In the rows, zero is written as 128.
name the system of each run
ninog, path 1 (11 x 22)
[[ 59 159 182 157 133 144 105 102 155 171 135 150 143 146  90 153 114 148
   81 127 150 109]
 [157  83  85 175 111 113 146 162 114 128  63 115 114 138 118  83 149  95
  171 117 142 142]
 [142 143  98  90 144 124 135 139  95 132 194 148 147 126 183 181  92 150
  119 178 125 126]
 [ 89 124 174 134 103 150  77 147 189 167 122 122 148 121  75 134 137 108
  103  76 126 118]
 [174 100  78 130 146 100 175 118  93 104  89 111 130 144 126  82 111 109
  148 118  80 165]
 [115 172 156 101 112 104 141 101 156 132 185 123 150 147 188 182 116 159
  108 160 161 121]
 [111 108 140 128 102 154  95 163 170 100 105  96 109  80  78 101 157 103
  156  72 135 112]
 [139 149  94 119 197 113 169  99  64  95 116 147 124 128 137 102  89 140
  102 154  91 144]
 [ 82 170 161 143 100 117 119 114 178 172 134 135 125 168 150 148 159 144
  109 150 195 117]
 [137  82  79 123 101 148 123 180  97 106 101 110 101  78  98 107 153 117
  186 115 124 122]
 [126 153 141 115 172 116 130 118  89 140 151 187 148 119 145 152  71 158
   70 163  88 132]]
Vasa, path 2 (11 x 22)
[[136 153 123  65 148  92 134  90 151  71 115 127  93 114 137 131 169 137
   73 165 101 139]
 [ 88 142 127 101 104 134 113  88 177  86 140 130  51 133 102 131 164 158
  154 151 128 109]
 [ 76 100  95 152 147 151 131 136 108  79 122 127  70  81  69 131 121 145
  154 145 133 108]
 [ 88 113 107 199 174 131 109 152 126 142 117 185  94 127 105 138 101 121
   97 172 151 118]
 [106  81  94 169 118 134 108 162 150 208 133 151 127 175  98 144 120 105
  143 131 130 151]
 [155  66 112 144  84 103 144 162  94 177 120 135 179 123 124 172  97 134
  133 138  99 150]
 [171 121 184 151  82  79 133 151 166 144 127 150 173 117 177 142  86 134
  116 116 121 136]
 [141 128 151 106 128 101 163 136 185 113 170  71 158 125 167 122 103 114
  147  73 130 171]
 [131 154 118  74 150 101 155 110 140  75 146  61 167 113 152 166 135 120
   83 134 143 129]
 [126 190 102  80 107 109 107 107 184  66 107 115 113 148 123 126 146 113
  106 147 133  83]
 [ 76 174  68  83 117 135 140 131 128  89 125 128  83 122  99  98 118 155
  177 139 126 109]]
ninog, path 3 (11 x 22)
[[156 135 123 148 183 157 122 120  74 184 127 167 155 172 128  90  98 105
  113 111  93 147]
 [159 122 147 121  96 124 135 111 124 198 135 101 170 185 169 149 179 120
  127 126 154 151]
 [197  98 134  72  72 139 101 147 130 101 138 103 141  92 138 147 160 118
  152 106  88 110]
 [152 153 184 101 154 144 117  75 131  96 153 149 131 123 121 109  86 146
  113  96  58 121]
 [128 142 187 169 143 129 157  67 149 121 112  96 110 167 144  86 159 128
  140  97 166 143]
 [160 122 111 120 139 142 135 124  91  67 131  94  93 102 169 137 188 124
  149 162 176 102]
 [113 165 140 109 148 178  67 119 105 111 139 176 105 107 104 144 135 137
   95 155 122  64]
 [119 136 138 180 129 159 117 108  89 179  77 170 119 170  91  72 133 129
  145 116 122 118]
 [174 107 123 149 108 124 151 142  63 178 131 145 142 147 196 132 147 144
  158 161 156 144]
 [162  98 164 101 106 158  68 166 144 163 178 150 136  97 148 172 156 117
  116 124 112 119]
 [163  84 147 126 150 155 107  94 129 135 126 132 130 148  77 112 120 106
  119  85  43 148]]
varo, path 4 (11 x 22)
[[ 97 135  95 120 135 156 156 160  99 121 171  98 102 103 156 117 134 146
  204 127 182 135]
 [114  93 134 148 191 155 101 147  86 136 125 150 111  80 109 152 162 117
   66 157 136 128]
 [117 131 105 131 134 100 116  99 183 143 107 178  87 187  94 108 122 119
  103 148  78 149]
 [126 116 123 122  67 100 179 111 100 164 140 129 139 150 151 141 108 187
  188 144 121 155]
 [163  89 155 160 116 127 120 179  96 102 115 137 159  47 132 140  93 128
  127 114 118 110]
 [137 123 131 125 187 140 107 132 197 108 172 113 124 146 118 114  93  77
  109  78  99 150]
 [121 124 134 126 110 121 146  91 142 182 144  77 163 192 143 168 173 122
  121 129 165 152]
 [172 140  95 115  70 110 110 147  95  97  70 128 157 114 133 149 147 118
  116 165 137  69]
 [102 200 114  79 149 153 109 139 135  94 165 150 123 109 127 106  71 140
  139 114 108  94]
 [ 46 145 156 149 162 148 150 134 120 179 130 102 131 117 112 102 150 139
  123  98 183 163]
 [156  98  94 142 146  91 139 146 121 116  72 136  88 121 148 102 194 102
  104 167 142 155]]
Durob, path 5 (11 x 22)
[[124 133 149 130  93 150 101  89 102 122 133 178  79 129 120 155 153 180
  143 184 126  80]
 [110  76 145 208 148 178 120 118  85 137 138 144  95 122  90 136 117 140
  163 131 150 108]
 [152  91 143 165 211 150 133 100  82 152 157 137 141 151 132 148 115 111
   83 135 113 153]
 [172 130 146 130 120 147  98  99 133 197 146 136 169 208 145 147 148 101
  105 122 118 131]
 [193 109 122 135  62 132 127 137  96 148 117 116 185 154 140 139 103 121
  175 107 105 104]
 [180 145 159 154 121 114 138 136 118  75 149 119 163 104 191 141  77 132
  140 124 156  90]
 [133 164 167 143 160 142 143 104 170  86 145  73 132 140 149  89 124 103
  145  71 167 123]
 [140 150 116  70 146 135 157  89  97  93 103  61 140 129 125  97 179 117
  124 101 121 140]
 [153 170 127  77 102 141  94 114 105  91  91 144 106 110 135 117 192 135
  114 159 129  77]
 [114 137 157 141 111 176 103 113 101 103 118 168  75  95  92  96 125 166
  175 121 114  84]
 [ 99 102 176 166 181 154 152  96  64 132 134 141 100  88 119 127 138 168
  115 139 136 146]]
varo, path 6 (11 x 22)
[[110 112 108 149 133 131 125 190  79 194 139 190 138 101 136 133  91 149
  132 155 126 144]
 [133  99 123 126 153 105 130 169 132 172 110 162 148 112 110  98  99 109
   97 100  66 185]
 [160 118 163 109 117  73 159 120 170 162 138 123 159 148 173 122 118 128
  111 106  96 193]
 [175 108 169 101  52 103 120 146 165 123 129  87 169 102 160 156 155 124
  134  99 126 125]
 [146 143 132  82 122 135 113 124 162  51 144  63 153  95 117 155 127 105
  115  96 123  93]
 [ 77 179 133 124 148 142 121 103 171  96 154  80 131 144 123 154 136 117
  106 128 195  92]
 [ 81 151  66 135 123 137 121 148 120 126  99 111 103 139 111 134 177 117
  135 168 200  97]
 [ 98 155  66  99 157 133 125 146  78 123 124 178  90 114 123 128 129 151
  117 193 123 115]
 [ 63 138 139 136 138 119 133 143 121 177 122 201 101 109 103 107  99 173
  116 143 105 157]
 [118  73 127 152 124  83 177 150 133 154 102 142 108 106 125  94 117 145
  149 117  98 205]
 [187  64 158 130 126  89 143 140 149 123 161 138 123 102 176 156 117 132
  123 134  92 176]]
Vasa, path 7 (11 x 22)
[[130 183 172  87 116 144 123 103 129 132 113 134 156 125 110  68 103 142
  134  63  79 126]
 [118 158 148 122 159 117 188  83  82 118 102  96 115 127 161  78 169 157
  133 127 157 160]
 [160 134 142 110 148 170  87 123 113 110 146 125  91 116 165 130 211 110
  121 149 169  99]
 [136 125 129  97 158 187  79 102 114 116 142 155 100 128  73 114 128 119
  124 108  60 106]
 [ 93 130 152 171 142 135 159  58  82 141  93 151 111 157  84 113 116 173
  126 142 112 130]
 [151  92 142 207 118 152 123 130 101 142 113 130 102 144 151 120 163 120
  172 140 190 109]
 [180  94 125 146 164 186  86 161  90 148 179 146 148 125 137 143  97  94
  142 109 105 115]
 [130 143 171 142 141 135 128  89 110 179 122 138 198 168 105 136  88 129
   82  98  91 135]
 [173 127 144 151  88 103 168  88 121 144  90  89 158 183 161 103 151 124
  158 111 149 139]
 [193 142 137 101 117 155 125 137  91  96 173 106 146 111 198 136 130 128
  169 123 146  95]
 [122 191 175  92 165 167  98 114 130 107 140 124 161 104 115 104 108 119
   92  79 113  97]]
Durob, path 8 (11 x 22)
[[172 167 141  60  87 157  97 114 114 130 128  93 164 139 146 125 178 116
  136 104 126  95]
 [162 147 161 132  74 141 115 117 100  73  82 131 134  87 114 107 125 148
  151 114 116  65]
 [131 145 178 155 164 141 152  88 104  68 138 138  75  92 157  95 126 166
  150 133 149 115]
 [110 115 166 130 183 181 123  91 111 133 147  92  91 126 120 114 202 121
  124 109 159 146]
 [166  92 133 104 141 159  98  88  86 137 100 127 126 141  85 136 187 112
   93 134  76 125]
 [171 125 154 137  87 145  98  83  95 141 129 188 116 158 129 158 127 164
  134 169  93  86]
 [140  93 164 208 114 166 129 115  92 144 154 137 127 139 132 147  98 149
  183 124 160 101]
 [172  89 150 182 198 149 143 113  94 119 155  95 158 137 151 140 109  93
  109 108 141 143]
 [185 153 147 106 150 143 110  82 144 145 147 103 166 196 157 131 145  88
   97 104 115 128]
 [178 151 126 103  55 140 127 105 101 132 105 101 173 164 134 120 137 129
  172 105 115  90]
 [174 151 144 146 108 134 135 135  83  60 115 123 139  84 167 119 106 142
  159 132 154  72]]
mebe, path 9 (11 x 22)
[[185 124 140 109 134 156  94 148  68 146  86 155 129  99 138  88 187 108
  112 120 107 119]
 [161 175 180 104 128 139  94  97 142 100 131 191  91 119 153  90 129 148
  116 134  91 101]
 [ 99 144 213 131 112 160 134  84 116 152 128 127 110 114 119  92 163 176
  152  91 137 134]
 [174  64 182 179 153 147 127 113  96 107 106 130  97  88 133 109 164 122
  131 113 123 141]
 [165 117 172 155 159 157  98  70 156  98 175 145  87 164 148 151 132 121
  118 140 125 105]
 [114 114 159 150 135 187 120  59  92 166 141 108 143 178  76 148 137 138
  135 107 120 113]
 [193 100 127 193 147 149 128 111  56 128  95 139 156 153 125 113 100 106
  138 123 115 102]
 [176 173 138 135 157 171  96 124 123 142 175 153 142 180 180 106  98  98
  145 111 136 100]
 [134 155 159  86 153 174 115 114  82 190 138 125 175 139 125 102 146 124
  105  85 100 147]
 [208 138 164 115 114 112 127 113  94 119  75 143 159 122 156  86 147 119
  107 114  88 124]
 [167 173 170  89 107 155 110 102 141  92 149 130 100 127 172  87 152 140
  172 104 125 100]]
mebe, path 10 (11 x 22)
[[103 141 178 122 122 148 163 133 112 110 160 102 121  72 150 100 112 172
  186  83 149 138]
 [138  90 179 150 183 130 127 139 140  99 130  88 128  73 141 136 163  99
   79 106 156 151]
 [146 113 122 120 152 119 112  63 184  93 129 113  88 184 113 148 170  99
   92 148 111 129]
 [112 126  97 129  97 155 136  73  72 133 119 119 118 174  90 161 147 162
  162 165 132  91]
 [134 125 114 192 128 164 104 171  70 126 105 159 148 106 108 125  82 122
  149 133 150  69]
 [117 167 135 158 194 139 113 154 156 154 153 172 126 151 150  82  73  99
  114 105 134 144]
 [130 129 150 100 135 115 145 116 122 218 136 133 152 167 158 114 168 133
  104 120 117 194]
 [205  86 136  90  61 111 112 135 113 134 108 139 143 115 143 143 159 134
  140 134  72 129]
 [142 155 160  96  99 138 122 111 145  61 163 126 125  94 131 134  77 160
  166 105  95  90]
 [ 81 148 179 144 159 145 161 109 126 101 129  62 150  95 115 110 125 137
  125  78 173 134]
 [158  96 113 156 180 125 133 122 134  99  96  89 105 136 135 112 189  72
   97 129 159 146]]
bapu, path 11 (11 x 22)
[[118 162 135  81 114 109 121 152 155 135 145 196  90 106 147  84 100 163
  146 129  77 151]
 [ 81 111 205 144 105 113 155 128 163 162 136 102 135  93 131 129 144 160
  131  91 157 170]
 [152  58  97 151 144 103 120 167 163 110 108 117  87 107 128 137 177  84
  114 146 140 158]
 [106 127  94  99 134 123 123  94 173 106 190 149  69 162 125 166 111 149
  142 168 101 132]
 [ 74 123 133 174  97 124 152 113 148 110 123  81 154 136  76 160  82 145
  155 110 161 100]
 [145 132  57 157 154 100 145 191 110  94 107 125 144 112 157 121  91  90
  125 150 166 114]
 [103 185 105  80 147 148 109 149 135 180 192 153 150 161 162 145 101 130
  121 136 136 131]
 [ 94 122 131 108  83 126 122 145 130 181  94  96 195 125  69 141 130 123
  109  89 109 133]
 [175 126 113 105  83  66 124 168 133 112  75 167 133  92 158 118 136 131
  104 162 101 128]
 [131 153 178  94  87 136 106 136 185 142 180 149  98 122 172 116 139 153
  171 108 134 131]
 [ 92  91 154 119 136 131 138 138 170 100 123  58 121  76  87 126 162 115
  126  75 138 155]]
bapu, path 12 (11 x 22)
[[ 76 122 105 106 131 171 123 125  90 137 172 107 100 113 115 175 169 160
  151 162 172 113]
 [ 83 120 106 169 144 151  93 152 121 119  98 161 122 104  47 132  88 118
  106 133 114  86]
 [104 158 103 150 141  81 174 144 122 146 110 179 124 140 147  82  60 154
  136 144 116 160]
 [124 103 154 148 110 132 146 160 110 208 169 123 164 128 176 158 128 143
  145 122 167 163]
 [169  59 113 119 130 139  85 168 150 144 143 122 149 116 101 162 130  78
  103 108  79 146]
 [148 145 126  91 105  73 138  84 189  96 131 140 127 162 128 143  93 139
  104 142  64 137]
 [139 145 155 142  58 110 153 110 163 110 122  74 147 146 158 137 141 140
  174 111 180 107]
 [151 128  89 104 150 156 110 176 121  70 142  82 122  82 144 129 155  85
  143 119 164  99]
 [ 73 200 116  77 174 143 100 111 150 115 147 144 111 134 108 124 125 128
   78 142 126 109]
 [ 63 162 119 142  91 117 152 120 112 169  59 125 138 146  83  95 147 153
  135 126 158 126]
 [139 100 103 134 106 124 132 192  67 141 105 164 111  67 151 120 142 151
  155 165 139 130]]

runs to name
path 13 (2 x 22)
[[ 83 156 159 149 184 115 135 138 163 149 149 179  85 117 152  88 107 140
  104 130 145 168]
 [ 82  78 119 155 136 125 159 125 132 198 132 102 119 156 108 133 161 131
  138 122 150 193]]
	bapu
path 14 (2 x 22)
[[114 116 146 121 107 146 119 136 100 125 141 191  84  81 108 116  96 185
  170 136  78 121]
 [105 106 202 192 156 114 148 134 152 131 133 145 124  88 128 109  85 145
  119  93 134 159]]
	bapu
path 15 (2 x 22)
[[179  81 194 140 115 101 140  89 115 149 111 140 155 129 134 144 137 142
   90 123  77 160]
 [218  87 163 152 104 122 117  92 153 107 127 133 105 161 164 121 153 111
  153 121 106 130]]
	bapu
path 16 (2 x 22)
[[134 151 123 178 203 137 159  99  65 113 115 146 139 146 135  94  77 127
  109 133 131 124]
 [157 157 145 151 130 149  98 139 132 191 131 140 150 183 179 108 162  92
  123 121 179 118]]
	mebe
path 17 (2 x 22)
[[144 154 103 113 154 111 109 115 151 150 131 182  85 182 167 122 164 115
   92 185 130 138]
 [ 95 114 130 110  75 164 135  93 115 159 149 105 122 152  81 141 137 168
  196 106 113 125]]
	bapu
path 18 (2 x 22)
[[160 133  93  58 153 144 141 129 119 121 190  73 154 143 164 136 129 107
  147 104 109 155]
 [119 155 190 128 119 137  98 114 126 151 115 118 180 115 129 169 160 131
   55 131 161  94]]
	varo
path 19 (2 x 22)
[[137 117 134 173 203 181 126 112 111  96 186 121 102 136 137 120  92 112
  156 110 146 116]
 [120 149 153 119 183 163 134  79  92 160 136  85 179 165 111 133 147 108
   79 100 135 137]]
	Durob
path 20 (2 x 22)
[[181 132 143  83 141 120 113  80 112 117 145 158 107 146 168 154 174 140
   85 178  96 130]
 [126 117 173 137  75 165  91  78 158 129 135 139  90 156  89 137 154 149
  166 115 114  93]]
	ninog
path 21 (2 x 22)
[[128  82 141 132  79 129  97 116 170 130  95 125 136 131  46 146 128 118
  121 102  70 117]
 [143 142 106 134 133  93 190  85 132  74 141  80 151 162 146 139  67 138
  152 126 128 131]]
	varo
path 22 (2 x 22)
[[142 138 171 161 112 150 123 160 110 169 121 102 159 119 176 112 168 115
  145 103 206 121]
 [200 120 117  85 166 155 103 156 104 127 144 121 156 119 154 106 134  77
  112  95  84 139]]
	Vasa
path 23 (2 x 22)
[[107  91 125 178 152 111 164 144 162  98 164 109 124 113 122 134  48 127
  161 102 130 155]
 [101 127 108 158 159 102 146 147 146 134 150  90 176 143 141 186 101 102
   80 146 181 132]]
	Vasa
path 24 (2 x 22)
[[127 118 126  90 151 143 152  61 126 143 139  84 127 181  96 112 149 126
  135  94  79 172]
 [156 135 167 123  75  91 161  78 122  86  96  88 151 121 151 156 156 156
  122 145 147 105]]
	ninog
path 25 (2 x 22)
[[ 52 129 131 134 162 181 111 149  91 136 145 146 109  77  71 134 114 153
  127 124 133 112]
 [ 98 115 153 172 179 115 134 113 107 171  88 174 119 130  99 113 133 132
   61 145 118 160]]
	Durob
path 26 (2 x 22)
[[122 118 121 135  82 146 112 134 189 106 154  67 129 148 119 151 141 106
  179  95 172 100]
 [110 144  65  88 155 116 137 154 136  47 127  80 128  88 111 140 117 106
  112 135 135 110]]
	bapu
path 27 (2 x 22)
[[189  85 148 122 107 110 117 146 108 154  82 155 112 107 154  98 197 119
  119 133 103 156]
 [161 133 166  94 102 138  96 100 156  89 168 173  80 114 150 138 123 160
  149 143  86 102]]
	mebe
path 28 (2 x 22)
[[142 160 118 104 109 104 131 162 127 189  97 118 208 149 151 113 130  99
   92 106 132 148]
 [176 145  88  52  96 101 131 158 136 118 113 132 129 118 158  84 143 115
  153 114  80 150]]
	mebe
path 29 (2 x 22)
[[119 137 141 116 108 132 139 115 159  51 154  96 130  95 103 139  66 149
  166  93 105  97]
 [ 89 116 140 182 170 151 143 132 146 110 167  72 133 125 127 155 113 111
  135 109 201 122]]
	varo
path 30 (2 x 22)
[[116 119 108 110 212 167 139  94  66 108 164 121  85 120 126 130 152 136
  119 151 124 142]
 [116 137 149 128 146 178  71 106 111 183 117 149 136 158  94 145 182 110
   75 137 134 103]]
	Durob
